Each row is where one point has got to under a steady rotation. How many steps took it there?
The counts run from 0 to 901.
[  6 -14  -6   0  -5   0 -13  26   4 -16  -3  13   9  -6  -4   7  10 -14
  13   7  -3 -13   7  11 -17 -12   5  12   4  12  -9  25 -12   5  -7 -15
 -11   1 -16  -1   0  -7   2 -24  15   0  15 -10   7] | 872
[-17  -4  -4  -6  10  11  -5  10  17  -5 -23   7   3 -14 -13   2  -9  -7
   0  -5   2  -9  17   2 -23   2   2  -9  21   1  -1  19 -18  -1   7 -16
 -30  14  -6  -2   2 -14 -18   8   7 -10   9   0  -3] | 711
[  9  21  -1  -5  15  -3  -6  37  22  -2  -2  16   7  -7   8  -3   3  -3
  21  -7   7   5  11   6  -5   4   2  -2   2   4   4  11  -3   2   0  -7
 -15  12 -21  -6   6 -13  19  -7  10  -1 -16  10 -18] | 812
[-16  14  -7  -1  14  16  -3  19  22  -8  -1   9  -8 -13   4   5 -14   3
  19   0   7  -2  15 -19   1  -9 -13  18   8  11  -3  14  -8  -1   3   2
 -20  17   0 -17   6 -13   8 -16   9 -13  -1   0  -5] | 284
[  8   0   0   8   0   4 -22  28   7  -5   3  10  -8  -2  -3  -7  23 -12
  20   9  32   5  11   6 -20 -13   7   6   5   9  -2   4 -10   1  -1 -18
 -13  15  -6  -3   2 -10  12   3   4 -17  13   1  -4] | 611
[  3   8  -5   1   4  -1  -2  17  15   2 -13  -2 -11 -34  -7  13 -10  10
  16 -21   2   7   5  -8 -27  -4   3  12  -4  10   9   8 -11   4  15  -2
 -10  14 -17 -20  14 -12  -5  -9  11   3   6  13   6] | 21
[  5   8 -11   7   7   5   0  27  -8 -18  -5   0  12 -14 -19  -4  -7   0
  20 -18  -8 -19   7  -9 -18 -11   6  14  -9   3   5  35  -1   0   1   5
  -9   3 -15   0  17  -8   7 -14   3  -1   5  -3  10] | 221
[ -5   3   1   0   7   8 -15  28   4   5  19   6 -17 -11  -9   0  11   2
  24  -2  12   5  -4  -7 -23 -14   9  30  -4   8   7  10  -4  10  14  -1
 -14  15  -1  -1   6   3  10 -10   3  -7  22  -2   6] | 849
[ -6   1  -7   6   4  -6 -16  12   4  -6 -14   5   2 -15 -10   3   6  -1
  22  -8   2   6  -1  -6 -25 -21  32   9   8   0  13  15 -11   9  16  16
  -5  13  -9   2  17   9  -6  -8   7   7  13   5  12] | 659
[ -9   8  -8 -14   5 -14  11  34  12  -2  -4   6  16  -8  -7   6  -2  -6
  14 -13  14  -4  26  -3  -7   7   1   5  -1  11  -8  14  -8   4   0   5
 -14  14 -20  -7  14  -6   5 -11  14   0 -11  -5  11] | 2
[  5   5  -9   6  11  12 -11  18   1   0 -21   7  -5 -22  -2   6   1  -6
  12 -16  15   1  24 -10   3 -19  11   8  14   9 -15   1 -12   3   2  12
  -3  23 -20  14   4   4  10 -26  -2   1  -4  -2  -8] | 542
[  6  -2  -3  10  16   0 -12  31   8 -15 -10  10  16   8 -12 -10   7 -23
  21  -8  13  -9  17   6  -5 -13  13  -4  18   1   2  11 -10   3  -1  -6
  -8  23 -11  14  11   1  12   6  -1  -3 -10   2  -7] | 176
[-21  -2  -5  -8  -4  -1   1  24   2   8 -19   2   5 -11   2 -13  -7  -7
  18 -20   3   6  17   7 -17  -5  23   9   1  15  -6  13 -16   3  24   5
 -16   0  -7   0  26   4   1   0   3   0   1   5  12] | 452
[ -5  -3 -16 -10   5   3   5  15 -10   8   3 -12  -5 -13 -16 -11   2  -8
  -4  -6   8  -4  24  -7  -5   1  12  26  13   9  10   7  -7  10  12   1
 -14  22 -23  12   2   2  19 -24  -1  -5   4 -20  -1] | 762
[-21  -4  -4  -2 -14   1  -6  18   2  12 -15  13   2  -7  11 -10  13 -15
  14  -1  12   5  15  10 -22  -9  27  11  14  18  -3   7 -14  -1  16  -6
 -10  -3  -8  -2  11  -1  -2 -10   7 -13   8  -6  16] | 893
[-24  11  -6  -5   4  -4  -4  30  17 -12  -2  22  17  -6  -8   8   8  -4
  29  -2  -3  -1   0  -5 -16  -4   8  11   6   3   8  23  -2  13  14   7
 -13   4   0  -4  12   4   5  -8  12   8  -4  -1  12] | 650
[ 11   3  -3  -2  14   0 -17  14   5   6   0 -11 -18   2  10 -11 -10  -6
   7   5   3  10  11   0 -17 -18  17  20  -7   8   9  20 -13   1   6   2
 -22  16 -22  -7   6 -12  -2 -17  12 -18  15  -2  -2] | 40
[-10   7  -3  -8  14  -5  -3  21  13   2 -20   7  16  -8  -8   0  -2   3
  15 -19   3  -4  18  -4 -19  -5  29   1  10   0   7  20 -10   0  13  13
 -14  10 -15   3  16   8 -10   3   4   2  -3   9  13] | 455
[-21   5  -4  -5  27  16 -10  16   5  -4 -15   2  -1  -2 -11  -6 -12 -15
   1   0   7  -6  21   2 -10 -10   9   1  11   0  -5  23  -9   5   9  11
 -29  20  -8  12   2  -9 -13   4  -2 -11   3  -4 -10] | 721
[  5 -12  -6   5   3  13 -16   8   9  -5  -8  -6  -9 -20   8   8 -10  -3
   9   8  -1   4  11 -10  -2 -15   9  27  17  17   8  -1 -15   6   5 -11
 -16  31 -17  -5   4  -1  14 -19   6   1   4  -5   0] | 302
[-11   1  -7  -6 -16  16 -11  14  -4   4  -5   2 -10 -25   2   1  17  -3
   4  -8  17   8  23  -1 -21  -5  13  13   9  11  -7   4   2   5  14 -11
 -15   2 -15   9   0  -5  19 -22  -2  -1  13 -11  -3] | 332
[  4   9  -7   4   3   3 -11  25   9   7  -4  23 -10 -22  -9 -12  17  -6
  14   7  23   5  14  11  -8   1  18  15  10  14  11   0  -8   0   8  -3
  -3   8 -10 -14  -1 -10   8  -1   5 -13   0  10 -26] | 361
[ -6  -2   3 -11   9  -1 -15  18  17  -4 -11  -2  11   2   4 -12  -2   2
   2  -5 -11   2  19  14 -19  -5  35   6  10   3  14  33 -10  -9   5  -3
 -23  -1 -15   2  11  -1   5  -3   3  -3   3   2  -5] | 691
[ -1   8  -5   7  10  12 -14  28   2   6  -3   4  -8 -13 -22 -25  17  -8
  11   0  12   4   3  10 -13  -7  21  12  11  -3   7  16  -5  -1   8  -6
 -18   0   2   5   0 -12   8   8  -8 -17  15  -1 -24] | 157
[-15  -1  -1 -11  -8  -2  -3  24  20   7  -6  23   9 -15  -1   4  23   2
  14   4  13  -7  17   7 -19   2  27  10  18  14   7  10 -11  -4   4  -9
 -13  -3  -7 -16   4   0  -3  -5   8  -8   9  -1  10] | 890
[ 13   9   2   5  18   4  -4  16   3  12  -8  -7  -9 -17 -16   6  -3  -1
  13 -11   2   1  12 -12 -23 -13  14  21  -2   4  11  11  -6  -2  12  12
  -9  17 -25  -5   7  -5 -15 -10  12 -12   3   6   7] | 25
[ 10   5  -8   2  -8   3  -5  11  10   6  -5  -8  -9 -19 -15   5   8  -8
   9 -20   6  16   9  -2 -37   0   4  14   2   3   3  -1  -4   5  23 -14
  -5  12 -16   4   6  -4  20 -19   4   0   6   3 -16] | 583
[ 16   9  -4  11  -5   7  -8  17  -1   4 -24 -13  -9 -35 -10  -5   9   0
  13 -11  16  14  18  -6 -12  -6   8   4   4   2  -7   1  -6  -1   1  -8
 -19   6 -22   1   1 -18   6  -8   3  -4   2  -5  -9] | 789
[ -1   0 -18  -3   6  -6  -7  19   0 -10  -7   5   5  -1 -11 -12  -4 -11
   2  -4 -12 -11   6  11 -19 -13  16  16   0   4   9  39 -15   1   4   5
  -5  -4 -11  -4  15  -7   1 -22   8  -5  18  -2  -7] | 677
[  2  20 -14   2  -4  18  -8  23   4  -5 -10  28   3 -28   1   2  15   0
   8 -13   5 -13  10  -1 -22  -1   1  -4  10   2  -4  16   2   3   5 -14
 -11  -3 -14   5  -1 -16  10 -22  -4   1   3  -2 -15] | 341
[  7  17 -13   5  18  19  -4  27  -1  -4 -11  26   0 -28   3  -1  -4  -2
   8 -12   1 -16  12  -8   5  -8   5   8  12   7  -3  14  -3   4   1   5
  -7  17 -21   4   2  -8   9 -25  -4   1  -7  -2 -10] | 545
[-11   0 -11 -13   2   3  -8  14   5   6   1  -2  -4  -8   5   2  12 -11
  -2  -4   2   2  18   0 -14  -6  14  12   8   3  -3  15  -5  14   9   0
 -15  13 -26  18  -6   5  15 -38   1   3  12 -20  -7] | 322
[ 10  12   2   5  16   2   0  33  13  10  -5   9   6   6   0  -1   3 -22
  21 -21  -3   5   6   0 -16  -3  -1  15   2   8  -3   2  -6   4  16  -8
  -6  23 -19   8  12  -4  15 -14   7  -4 -16   8  -6] | 824
[-11   3  -4  -1  13  16 -13  10  10  -5  -2   4 -17 -10   3   7  -7  -2
  10  10  21  -5  20 -17  -7 -14  -3  22   9  15   2   4  -9  -1   6   1
 -19  30  -7 -15   3 -10   0 -10   9 -18   5   2   3] | 286
[  9  11  -1   2   7   1 -22  29  18 -14   1   2   2   6  -7   1  17 -17
  19   2  13  10  15   5 -19 -14   1   2  -2  -5  -8  21  -1   6  -4  -8
 -20   7 -12   8  -1 -12  13 -13  10  -5   6  -5 -17] | 605
[ -4  15 -13  -2  -9   4  -3  11   7  -7  -8   8  16   3  -3  -6  17 -19
   7  -6  -2  -3  19  -4 -29  -3   8   8  14  -4  17  18   6   2  18  -8
  -6   4 -16   8   5 -11  24 -24   2  -1 -10  -7 -10] | 133
[-15   8   1  -7   2  12  -4  24  19  -2 -16  32  16 -11  -4   9   8  -6
  13 -11   0 -14  17   2 -25  -1  16   2  18  10   5  19   0  -5  10  -3
  -9  -4  -6  -8   9  -4 -10  -6   7   0  -2   9   5] | 901
[ -5 -15 -14   3  13  12  -8  11   5 -11 -10  -5  -6 -22 -11   0 -20   0
   7 -12   5  -4  14  -8   0  -8   4  23  16  13   3  -1 -19   3   9  -5
  -7  29  -7  -3  13   8  21 -13  -4   5   5   2  -9] | 745
[  1  -5  -7   6  22  -3   0  34   3   5  -3  11   5  -7 -25 -11   5 -15
  17 -11  -1  -9   1   4  -6  -2  17  11  17   3  10   4 -16  13   9  -1
  -7  28 -10  11  10  12  -1  10  -5  -3   0  -2   3] | 188
[  2   4  -7   2  14  18 -14  14   9 -17   0  11   0  -1  13   6  -9  -8
  10   4   0 -17  15 -20  -3 -17  -5  17  10  10   4  15  -2   2   1  -4
 -14  28 -16  -3   3  -8  13 -24   7  -7  -5  -5   1] | 296
[  9   8 -15  -7  12  -1  -6  20  -9   3  -2  11  -2 -15  -1  -8  -3 -17
   3   3   5  -2  22   8  -1  -1  11  17   4  13   3   9  -6  14  11  11
  -4  22 -32   7  -3  -6   7 -27   9   1  -8  -6 -14] | 558
